In the rows, zero is written as 100.
Families of rows that turns and mirrors carry onto each other, the same ones carrying the whole set onto itself: the rest of each named row's family, in list order
4 families of 8 rows
suzir: [87 87 93 90 91 124 95 93 82 89 96 86 79 90 82 112 131 120 98 96 92 88 85 95]
nafit: [99 91 101 99 122 94 78 112 86 113 104 59 123 84 92 119 92 116 91 50 102 109 88 94]
Movib: [96 92 105 86 92 108 66 99 86 128 101 57 144 82 110 96 100 80 117 69 149 104 68 97]
gebo: [101 97 87 100 68 134 102 75 115 93 103 80 104 100 106 105 131 81 134 80 123 96 78 99]
Nivi: [102 108 69 90 103 116 47 100 98 115 126 72 91 93 91 74 95 96 107 71 109 81 91 94]
kefe: [92 101 82 102 78 133 99 72 109 91 98 85 105 94 109 99 139 75 130 86 127 91 77 104]
tudes: [80 90 115 115 77 107 87 72 85 114 55 52 106 94 118 128 121 87 102 73 106 87 68 97]
Luf: [101 100 98 97 110 106 68 113 77 106 107 51 115 81 97 112 93 118 83 45 103 113 82 98]
Dol: [88 84 117 128 79 116 76 74 88 123 59 61 114 90 119 118 114 95 104 65 93 84 63 88]
ripi: [77 91 100 87 87 116 99 90 76 89 95 92 82 90 99 107 128 123 104 88 92 93 85 110]
tos: [83 89 98 84 91 123 99 89 83 86 99 74 73 92 90 100 131 106 103 90 87 78 89 106]
dogad: [89 99 81 99 83 128 109 68 112 95 91 82 102 90 114 103 128 73 130 86 123 94 78 91]
Mas: [88 85 126 104 98 98 62 96 105 96 105 81 94 71 103 76 114 81 116 55 115 62 90 91]
Zame: [89 101 84 115 86 138 59 83 90 108 74 52 101 115 101 133 130 122 100 84 129 96 81 95]
Roka: [104 87 102 105 107 98 68 112 80 107 98 46 123 86 105 115 92 112 72 57 108 109 87 92]
pelem: [94 88 91 94 96 118 64 114 87 129 106 56 140 75 117 100 104 83 121 76 141 103 65 89]
Vez: [83 89 98 88 86 112 97 89 84 90 97 84 73 90 86 110 133 114 103 86 88 93 93 107]
dav: [95 96 93 91 91 107 50 99 92 131 91 61 143 83 114 106 97 84 109 74 140 110 67 88]
bapiz: [87 91 87 122 96 127 58 87 86 116 77 50 99 130 109 118 118 124 109 87 132 101 86 88]
bab: [76 97 85 117 94 133 52 78 90 119 79 54 109 122 95 122 120 121 103 85 136 97 75 90]
viba: [88 107 86 90 89 138 94 68 115 92 95 87 100 97 104 99 133 76 134 81 120 84 82 100]
Mure: [74 84 119 126 80 113 84 78 87 114 65 45 103 90 117 120 112 88 95 62 98 89 68 85]
Mela: [83 82 125 120 74 109 77 70 88 117 64 54 108 92 119 125 118 91 103 70 99 90 67 83]
Dedar: [97 109 67 94 105 109 52 103 100 113 116 70 84 102 85 74 98 98 119 72 118 79 93 103]
zuguv: [105 82 124 101 97 97 72 95 91 95 99 78 96 73 100 67 109 80 107 64 111 60 95 92]
nuv: [96 85 119 103 105 102 72 96 102 99 103 79 100 67 105 70 108 76 108 55 112 58 87 99]
Lirek: [84 102 80 123 89 132 58 80 81 112 78 57 108 126 107 124 120 123 101 86 128 99 84 90]
Nele: [104 117 62 96 102 110 49 89 99 109 111 75 87 97 96 72 101 100 122 70 116 81 92 99]
vem: [96 86 120 94 111 95 72 93 98 100 110 82 104 79 107 69 100 70 104 61 116 68 92 90]
Kis: [97 91 103 98 117 106 73 113 77 110 101 57 124 82 102 114 87 121 81 53 104 105 87 93]
dem: [92 110 62 107 97 106 58 96 94 111 121 68 91 102 90 74 97 100 117 73 113 70 94 109]
daga: [98 92 96 88 94 112 63 105 95 129 101 52 141 86 114 102 94 82 121 72 140 106 62 84]

Which other rows belong to the same family as nafit? gebo, Dol, ripi, Mas, pelem, bapiz, dem
Which other rows belong to the same family as bab? suzir, Movib, Luf, dogad, Mure, zuguv, Nele

Families of rows that turns and mirrors carry onto each other, the same ones carrying the whole set onto itself: the rest of each named row's family, in list order
4 families of 8 rows
zavub: [102 75 108 129 125 116 108 83 107 112 99 112 99 118 108 71]
Potev: [96 81 118 107 137 132 73 112 111 103 118 115 83 75 74 88]
Kod: [92 103 106 132 144 87 91 66 109 85 122 118 86 81 92 82]
Kup: [94 90 105 113 99 124 88 131 116 120 86 102 117 95 92 113]
sotoz: [87 91 113 107 96 122 88 124 99 108 76 105 112 102 91 106]
vel: [67 81 93 118 109 101 115 108 99 81 110 109 94 69 100 87]
Ver: [84 124 109 120 127 101 79 114 108 91 115 117 105 59 83 125]
Lugib: [112 72 105 133 123 121 100 80 104 112 96 95 97 102 103 74]
Ripem: [104 66 101 138 122 117 99 83 111 109 99 99 99 109 99 70]
donom: [65 85 88 119 112 109 119 102 102 84 107 107 96 68 88 84]
zol: [119 121 118 128 125 105 68 85 130 116 103 107 110 107 79 102]
Lekad: [98 101 98 138 147 89 91 74 127 98 132 114 91 74 93 89]
dami: [66 72 94 118 118 106 110 112 94 89 104 114 94 69 104 92]
Las: [78 109 104 147 101 81 104 82 113 104 94 106 111 102 93 115]
Mibu: [82 126 111 107 123 93 81 115 114 97 108 120 106 66 84 125]
feda: [84 117 104 116 119 95 71 114 118 93 108 108 104 58 76 124]
saze: [124 111 111 123 121 107 63 82 129 118 107 120 112 105 86 104]
bifu: [120 107 124 126 132 102 60 96 124 122 101 112 108 108 96 110]
netet: [91 107 93 138 152 92 89 70 108 93 116 119 90 76 87 85]
puve: [79 108 101 134 105 78 112 83 115 108 93 100 104 99 101 122]
mero: [94 86 118 108 92 118 90 126 117 113 90 99 113 100 97 110]
zerad: [102 68 103 126 116 109 100 84 117 115 94 104 98 117 101 69]
tuf: [90 104 95 137 108 72 105 82 118 106 88 100 110 99 103 115]
nanep: [106 84 111 112 139 132 66 114 110 97 115 119 100 76 83 72]
bafir: [94 88 106 113 92 126 89 123 106 114 79 108 114 95 97 110]
gezi: [62 80 100 123 123 104 117 114 97 88 101 99 91 70 98 91]
gaz: [118 110 119 126 135 110 65 89 127 125 97 110 108 107 84 108]
fisad: [73 121 106 113 120 89 78 118 122 93 112 125 107 73 80 121]
dapil: [107 83 108 99 143 131 75 116 112 102 114 114 93 74 91 80]
nam: [89 111 93 138 107 78 106 85 114 103 89 104 120 102 110 107]
dumir: [96 88 117 108 136 139 75 115 108 100 120 118 94 76 80 80]
suza: [91 105 106 132 152 85 90 75 120 92 128 111 90 80 87 84]

Which other rows belong to the same family as Lekad? Potev, sotoz, Lugib, donom, bifu, fisad, nam
Which other rows belong to the same family as feda? zavub, Las, saze, netet, mero, gezi, dapil
Which other rows belong to the same family as gaz? vel, Ripem, Mibu, tuf, bafir, dumir, suza

Families of rows that turns and mirrors carry onto each other, the same ones carrying the whole set onto itself: the rest of each named row's family, in list order
5 families of 8 rows
kon: [98 140 85 95 86 84 96 100 111 117 92 90 91 103 115 100 108 108 101 121 78 115 98 87 104]
Nebib: [98 106 112 84 124 90 107 84 115 102 79 84 119 87 111 84 92 90 110 134 104 82 122 101 103]
Binib: [94 97 67 105 104 98 64 115 107 106 104 90 109 125 99 103 79 105 121 128 107 82 103 111 84]
Viz: [90 97 54 129 109 115 102 122 88 106 111 87 78 122 126 116 105 99 106 87 104 119 77 95 98]
rufu: [90 99 61 129 111 122 108 128 92 110 115 89 80 118 123 116 106 95 109 80 110 117 77 97 93]
Dad: [103 139 74 92 90 84 97 100 106 109 96 87 90 93 116 101 118 104 106 124 78 115 95 88 102]
Vod: [125 86 103 113 99 111 94 105 94 91 110 110 82 100 97 91 110 71 129 122 111 98 86 99 82]
Zekal: [82 66 100 120 134 128 111 105 90 104 107 89 103 113 120 98 79 79 117 97 137 86 110 105 92]
gur: [103 134 72 91 85 89 94 98 111 110 90 97 89 107 112 107 113 107 105 118 75 106 89 86 101]
nek: [99 107 106 102 121 110 139 86 90 107 94 77 79 88 140 93 126 78 101 97 103 114 100 82 107]
Navor: [94 91 60 126 107 108 106 124 93 106 117 85 75 119 123 124 108 91 107 83 106 119 80 93 90]
Sesen: [88 98 69 109 105 103 69 118 106 105 108 100 115 119 95 108 71 104 119 122 110 86 104 111 86]
vur: [55 108 68 101 129 100 113 104 106 121 101 66 112 113 125 104 86 109 88 99 109 88 114 94 111]
zafi: [93 97 63 121 107 123 102 123 83 108 120 97 78 121 121 117 105 91 102 81 105 118 80 93 87]
Saf: [87 70 103 115 146 124 115 109 87 100 110 84 107 102 121 95 85 75 108 96 135 94 113 108 89]
palit: [124 88 100 112 93 115 95 106 92 92 106 112 74 92 103 94 111 69 130 117 107 100 90 92 83]
gon: [61 114 64 97 137 98 115 104 100 114 96 69 110 110 130 108 86 113 86 98 104 102 111 87 110]
Fisa: [61 116 73 101 124 99 117 105 103 113 95 62 119 119 136 105 84 113 94 97 99 99 110 91 108]
Rovo: [90 101 69 105 107 103 64 118 98 106 104 88 110 125 98 105 74 110 110 126 113 86 102 112 86]
zitis: [92 96 72 106 113 102 64 112 102 98 105 95 110 130 95 104 74 108 111 118 111 86 108 116 93]
zud: [90 110 102 114 123 115 146 92 98 108 98 79 81 85 141 107 118 78 100 99 101 113 92 82 105]
nibig: [107 139 73 95 85 93 96 101 106 105 97 88 90 104 114 106 116 98 105 122 74 113 91 88 105]
Lepo: [129 90 111 110 94 115 94 103 98 96 104 111 86 100 102 94 111 70 126 118 106 97 91 108 80]
lir: [93 113 114 84 120 104 102 81 104 106 85 91 119 88 112 77 90 91 113 136 107 81 124 101 103]
Muli: [61 116 74 100 131 97 113 98 104 121 97 63 119 114 133 106 86 113 93 104 107 100 116 101 111]
keb: [132 96 105 110 96 113 95 101 91 91 102 110 82 94 111 97 112 73 133 121 104 111 90 99 82]
beme: [112 142 75 93 89 83 97 97 106 111 103 90 93 101 116 104 111 107 109 123 80 107 87 91 101]
Non: [88 102 57 130 109 110 97 123 80 115 115 92 84 122 118 119 109 94 109 89 100 116 78 96 86]
nozu: [91 108 105 108 120 115 144 89 88 106 100 85 85 81 137 97 119 78 102 93 107 118 102 82 110]
Sopu: [99 102 117 81 117 103 111 82 116 98 87 84 110 84 118 81 88 89 112 130 113 84 126 97 107]
dira: [80 65 101 115 142 120 112 104 91 107 106 89 104 103 121 95 81 85 113 98 138 87 113 105 87]
Beli: [75 63 98 118 137 129 111 108 91 101 99 87 102 106 120 97 87 75 111 97 133 93 118 102 92]
kado: [96 94 71 98 102 97 62 113 98 104 105 97 113 121 94 93 79 105 120 120 113 86 112 112 89]
vibi: [98 108 102 101 119 110 145 95 96 113 95 86 86 79 137 97 123 74 102 97 99 113 94 79 97]
lelok: [98 103 106 105 119 109 144 88 99 105 98 89 85 82 137 96 123 72 109 92 100 113 103 81 107]
sir: [89 64 89 115 140 128 112 104 85 95 111 86 102 104 120 100 89 74 119 98 135 85 107 106 89]
rus: [62 119 71 97 127 102 114 100 103 120 92 67 113 107 138 110 87 111 89 96 102 102 119 95 111]
vufe: [126 88 101 110 102 113 91 100 94 100 107 115 75 89 99 96 113 69 126 122 114 101 94 102 84]
Zelu: [98 105 112 82 116 91 100 78 105 103 87 88 115 89 112 85 91 87 110 139 102 83 128 97 99]
vakuz: [96 108 119 83 115 97 106 83 108 107 93 87 115 84 110 84 91 84 117 134 110 81 128 98 96]

Which other rows belong to the same family as sir? kon, vur, zud, keb, Non, Sopu, kado
Which other rows belong to the same family as rufu? Vod, Rovo, nibig, dira, lelok, rus, Zelu
Which other rows belong to the same family as Nebib? gur, zafi, Saf, gon, zitis, Lepo, vibi
Which other rows belong to the same family as Navor? nek, Sesen, Fisa, lir, beme, Beli, vufe

